128 stands for zero in the data rows.
Here are some numbered points:
{ 79, 157, 150,  85, 140,  47, 191, 156, 123, 181, 111,  80, 135, 124,
 103, 128, 148, 109, 148, 128, 130, 162, 151, 172, 124, 141,  84, 169,
 127, 155, 106, 118} 0
{152, 143, 179, 114, 143,  56, 149, 138,  90, 176,  97,  78, 197,  67,
 152, 162, 155, 140, 110, 165, 146,  81,  44, 151, 130, 184, 114, 114,
 152, 124, 114, 168} 1
{168, 102, 149, 145,  93, 204,  92, 123,  78,  69,  93, 133, 105, 143,
 128, 177, 115,  69,  74, 163, 117, 126, 183,  76, 171,  62, 132, 123,
 185, 153, 113,  51} 2
{113, 123, 117, 150, 167, 117, 226, 132,  77, 168,  73, 141, 104,  70,
  87, 128, 128, 134, 165, 171,  91, 168, 132, 182, 131, 113, 143, 100,
  38, 111, 148, 115} 3
{120, 139, 131, 115,  68, 130,  92, 147, 133,  77, 111,  58, 157,  62,
 153, 125, 132, 106, 138, 127, 131, 124,  91, 103, 148, 149, 116, 155,
 153, 126, 175, 121} 4
{ 92,  95,  61, 191, 153, 171, 168, 140, 244,  70, 173, 217,  45, 227,
  78, 108, 117, 116, 138,  71,  24, 205, 234, 106, 183,  95, 180, 181,
 123, 108, 217, 184} 5
{130,  95, 129, 144, 149, 123, 166,  96, 123, 161, 125, 155, 183, 130,
 103, 153, 142, 139, 128,  86,  77, 154, 101, 150,  95, 153, 137, 124,
 129, 123,  64, 117} 6
{105, 117, 166, 159, 118, 107, 222, 137, 108, 152, 125, 149, 126, 147,
 130, 146, 212, 127, 158, 150, 145, 131, 123, 160,  78, 123, 168, 117,
 111, 143, 118,  43} 7
{114,  66, 138, 162, 134, 129, 186, 141, 147, 133,  52,  98, 128, 253,
 104, 134, 139, 121, 191, 118, 108, 141,  93, 173, 119,   0,  84, 109,
  87, 153, 134, 177} 8
{120, 142,  32, 125, 203,  54, 253, 123, 120, 167, 129,  66, 169,  69,
 150, 118, 159, 169, 160, 203, 176,  93,  68, 210, 100, 154, 133, 107,
 126, 147,  74, 140} 9
{121, 137,  35, 160, 133,  79, 175, 136, 222,  91, 173, 158, 105, 134,
  57,  51,  81, 185, 140,  95,  90, 129, 194, 153, 189,  67, 151, 184,
 101, 255, 192, 233} 10
{122,  96, 137, 128, 182,  97, 189, 143,  88, 180,  82,  68, 105, 114,
 113, 156, 158, 141, 190, 132,  77, 129, 115, 229, 114, 160, 115, 154,
 114, 122,  87, 113} 11
{ 52,  93, 104, 191, 124, 160, 143, 113, 225,  59, 240, 202,  69, 197,
 137,  99, 104, 143, 110,  86,  80, 164, 178, 117, 166, 158, 152, 178,
 118, 114, 215, 194} 12
{118, 135, 191, 108, 144,  77, 172, 144, 123, 148, 107, 118, 201, 129,
 137, 130, 148, 137, 178, 170, 154, 134, 108, 180,  52, 126, 121, 111,
 156, 105, 135, 117} 13
New points follow, each followed by the number of its nearest point above, looking only along the 3 directions in which the numbered points spread most.
{143, 197,  90, 112, 163, 106,  45, 101, 176, 128, 154,  82, 178, 133,
 129,  94, 169, 179, 118, 137, 166,  82,  94, 118, 108, 104,  73, 131,
 182, 159, 113, 168} 4
{135, 177, 149,  59,  99, 213,  91, 137, 134, 193, 147, 101, 150,  88,
 161, 134, 105, 136, 174, 172, 164, 134,  55, 159,  25, 195, 110,  21,
 161, 115, 126, 128} 1
{ 46, 129, 134, 162, 100,  93,  96, 121, 116, 186, 107, 132, 136, 140,
  84, 144, 107, 152, 155, 138, 185, 213,  71, 159,  84, 122, 117, 100,
 116, 118, 123,  97} 6
{136, 110, 137, 103, 124,  84, 145, 145, 119,  90,  94, 166, 180, 199,
 173, 147, 141, 153, 113, 180, 125,  77, 180,  98, 160, 161, 137, 135,
 141, 119, 125, 101} 6
{182, 105, 120, 167, 121, 190, 112, 122, 237,   0, 151, 222,  91, 224,
  26,  84,  95, 137, 124,  87, 166, 145, 216,  50, 243,  63, 127, 181,
 113, 165, 246, 220} 12
{166, 116, 134,  98,  50, 101,  38, 128, 108,  99, 130, 118, 204, 106,
 134,  79,  51, 145,  72, 143, 167, 137, 100, 114,  99, 114, 126, 114,
 178, 143, 109, 162} 4
{136, 148, 172, 150, 155, 134,  99, 131, 143, 112, 105, 128, 110, 167,
  88,  93, 147, 179, 115,  71, 228, 129, 131, 121, 111, 133, 142, 134,
 118, 144, 111,  81} 6
{139, 139,  91, 106, 154, 123,  99, 126, 175, 110, 142,  93, 168, 121,
 146, 130, 126, 137, 129, 107, 123, 122, 116, 127,  18,  77, 146, 133,
 145,  86, 129, 184} 6
{145, 158, 150, 198,  91, 153,  93, 114,  89, 153, 255, 181, 159,  83,
 135, 137, 163, 130, 113, 138, 167, 125,  97,  77, 117, 182,  98, 121,
 162, 132,  91, 125} 4
{105,  88, 123, 163, 138, 197,  93, 101, 174,  48, 135, 159, 119, 244,
 127, 122, 130, 105, 122, 108, 131, 147, 239, 199, 170,  74, 158, 134,
   0,  77, 154,  99} 8
{111, 169, 163, 151, 146,  56, 130, 133, 115, 160,  46,  84, 125, 123,
 128, 206, 159, 143, 167, 164,  98, 136, 127, 195, 159, 129, 167, 101,
  88, 153,  99, 117} 13
{ 99, 111,  57, 175, 161, 141, 172, 122, 183, 139, 129, 115, 118, 151,
  61, 144, 102, 142, 146, 154, 107, 144, 129, 132, 171,  94, 179, 132,
  99, 147, 189, 146} 6
{121, 156, 187, 139, 146, 119, 177, 131,  78, 129,  83,  70, 128, 111,
 100, 174, 198, 105, 139, 169,  92, 147,  84, 134, 116, 181, 188,  92,
  89, 158, 112, 109} 13
{143, 202, 153,  95,  99, 110,  65, 142, 178, 169, 131,  52, 182,  14,
 172, 105,   0, 177,  79, 120, 175,  87,  16, 130,  80, 141, 130, 104,
 211,  52,  78,  77} 1
{ 99,  87,  77, 192, 144, 120, 201, 186, 248, 107, 193, 166, 104, 196,
  42,  85,  81,  90, 143, 123, 103, 190, 159, 169,  98, 107, 146, 181,
  99, 113, 255, 212} 10
{152, 199, 139,  84, 125,  88, 176, 128,  58, 153, 123,  39, 207,   0,
 122, 121, 137, 171, 170, 155, 174,  82,   0, 207,  90, 121,  90, 126,
 149, 152,  93, 171} 1
{137, 156, 130, 255,  93,   8, 158, 151,  99,   0, 155,  99, 147,  91,
 124, 124, 215, 153, 158, 168,  95, 122, 126, 205, 128, 126, 131, 130,
 108, 131, 115, 119} 0
{146, 148, 156,  96, 152,  95, 165, 107,  89, 184,  75, 156, 175,  92,
 155, 156, 164, 110, 128, 152,  78, 164,  73, 132, 128, 167,  45, 133,
  94, 107,  62,  95} 13
{ 66, 102, 147, 189, 152, 127, 179, 151, 164,  94, 134, 175,  54, 210,
 104, 110, 130, 117, 170, 127,  87, 149, 209, 155, 174, 191, 205, 114,
  74, 143, 135, 104} 8
{126, 138, 153, 147, 115, 126,  92, 150,  28, 139,  25, 122, 183,  83,
 176, 139, 161,  88, 144, 105, 142, 108, 156,  78, 122, 155, 136,  78,
  65, 119,  66,  52} 13
{162, 119, 202, 122, 110, 138,  86, 109, 167, 130, 124, 145, 131, 115,
 182, 134,  95, 120, 116, 109, 124, 142, 172, 112, 130, 123, 199, 111,
 154, 195, 119, 110} 4
{160,  89,  82, 136, 112, 201,  68, 114, 182,  50, 160, 218,  52, 198,
 162, 121,  72,  95,  99,  65, 122, 188, 236,  55, 181,  97, 161, 173,
 128, 147, 205,  90} 12
{139, 139,  96,  70, 151, 142,  94, 110, 120, 147, 136,  57, 185,  46,
 123, 117, 142, 125, 122, 129, 112,  68, 116, 172,  96,  98, 115, 149,
 161, 134,  97, 158} 1
{ 63, 118, 141, 162, 147, 120, 178, 144, 137, 138, 127, 130, 163, 184,
 100, 145, 120, 142, 173, 164, 120, 130, 138, 140, 124, 152, 110, 115,
 150, 122, 129, 159} 6
{ 95, 125,  95,  89, 136, 121, 128, 164, 153, 129, 131, 127, 153, 127,
  17, 139, 106, 130, 147, 142, 102, 133, 137, 121, 141, 153, 150, 135,
  99, 144, 181, 164} 6
{128, 186,  76, 190,  85,  66, 123, 107, 201, 112, 160,  82, 148, 155,
 110, 102, 139, 122,  90, 102,  92, 151, 107, 156, 145, 114, 138, 158,
 255, 202, 153, 190} 4
{ 99, 118, 111, 158,  91, 133, 143, 140, 134, 163, 116, 138, 114, 147,
 125, 131, 191,  84, 132, 124,  65, 112, 138,   0, 115, 144, 104, 136,
 130, 138, 158, 132} 6
{123, 111,  88, 184, 115, 118, 187, 128, 200,  83, 166, 147,  86, 191,
  25, 144, 126, 121, 156,  55,  84, 161, 120, 119, 163, 100, 140, 182,
 145,  90, 182, 180} 12
{105, 152, 113, 201, 166,  62, 121, 189, 180, 174, 121, 131, 255, 172,
  97, 140, 139, 145, 140, 120, 167, 114,  24, 170,  96, 115,  99, 102,
 113, 155,  68, 104} 0
{ 88,  16,  60, 186, 161, 142, 198, 154, 179, 150, 156, 215,  41, 214,
  58, 158, 143,  92, 137, 167,  91, 190, 182,  98, 127,  69, 195, 170,
  97, 146, 137, 149} 8
{121, 146, 120, 114, 149, 119, 109, 145, 203, 103, 150,  92, 148, 141,
 117,  96, 155, 173, 140,  97, 181,  85,  86, 157, 123, 120, 161, 132,
 115, 129, 109, 176} 0
